In the data rows, zero lies at 4.5, halfway between 4 and 5.
Some points, one per row:
[4 0 8 3 3 5 3 0 6 8 5 6 0 8]
[3 8 5 8 6 4 5 7 4 2 4 0 7 2]
[2 4 7 8 5 6 3 7 4 6 7 5 3 4]
[7 4 2 2 5 3 7 1 4 5 3 5 6 3]
[4 4 5 5 4 5 2 5 5 4 4 5 3 4]
[5 5 4 6 6 3 7 5 4 4 5 7 4 4]
[2 9 4 8 7 5 6 8 2 4 5 3 4 3]
[5 8 2 7 6 5 5 5 4 3 3 3 8 1]
[3 3 6 5 5 6 5 4 4 4 5 3 3 6]
[5 6 2 7 6 3 5 5 2 4 4 5 6 2]
10 more points follow, each with its number after it:
[5 6 3 4 6 4 4 5 1 4 4 7 6 2] 0
[3 7 5 6 3 6 6 9 4 1 4 1 4 4] 1
[6 3 5 3 5 4 6 0 4 7 4 6 4 6] 2
[7 5 0 2 5 2 4 0 5 7 1 8 9 3] 3
[5 5 4 2 4 5 4 1 5 6 3 5 6 2] 4
[5 7 4 5 4 3 6 7 4 3 4 4 6 2] 5
[5 6 2 5 3 2 6 6 3 4 3 5 7 3] 6
[5 5 5 4 3 5 5 3 4 5 5 4 2 4] 7
[3 2 8 7 3 6 4 9 4 2 6 1 1 4] 8
[3 6 5 7 6 4 6 4 2 4 4 2 4 3] 9
Which of these numbered points is nearest to each point below, looking only along the 2 directions in which the first points spread most? Its number follows each.
[4 9 3 4 4 4 6 8 5 3 4 4 9 2] > 5
[2 3 8 7 4 6 4 9 4 2 5 0 1 6] > 8
[6 1 4 2 3 5 2 0 8 8 4 9 6 4] > 2
[6 7 1 5 4 4 5 6 3 4 3 7 8 3] > 6
[6 8 2 5 4 3 6 7 4 3 2 4 9 4] > 6
[5 8 2 6 5 4 6 8 5 4 4 7 9 4] > 5
[2 1 9 7 2 6 2 9 6 2 7 0 1 6] > 8
[6 0 6 0 2 6 1 0 7 9 3 6 1 7] > 2
[4 3 7 7 3 4 4 9 4 3 5 0 2 8] > 8
[3 3 8 5 4 6 2 8 7 3 5 2 1 6] > 8
[6 8 1 4 5 4 5 4 7 4 4 8 8 3] > 6
[5 6 3 6 4 4 3 7 4 3 4 4 6 6] > 9
[4 5 7 6 4 6 4 8 5 4 7 3 2 5] > 8
[5 3 3 4 2 2 5 4 4 5 4 7 7 4] > 4
[3 5 4 5 4 5 5 7 5 4 6 2 5 6] > 9
[6 7 0 4 8 5 6 0 3 5 5 4 5 3] > 6
[3 8 5 4 6 6 4 8 5 3 6 3 4 3] > 1
[3 5 8 6 6 5 3 8 5 3 6 1 3 5] > 8
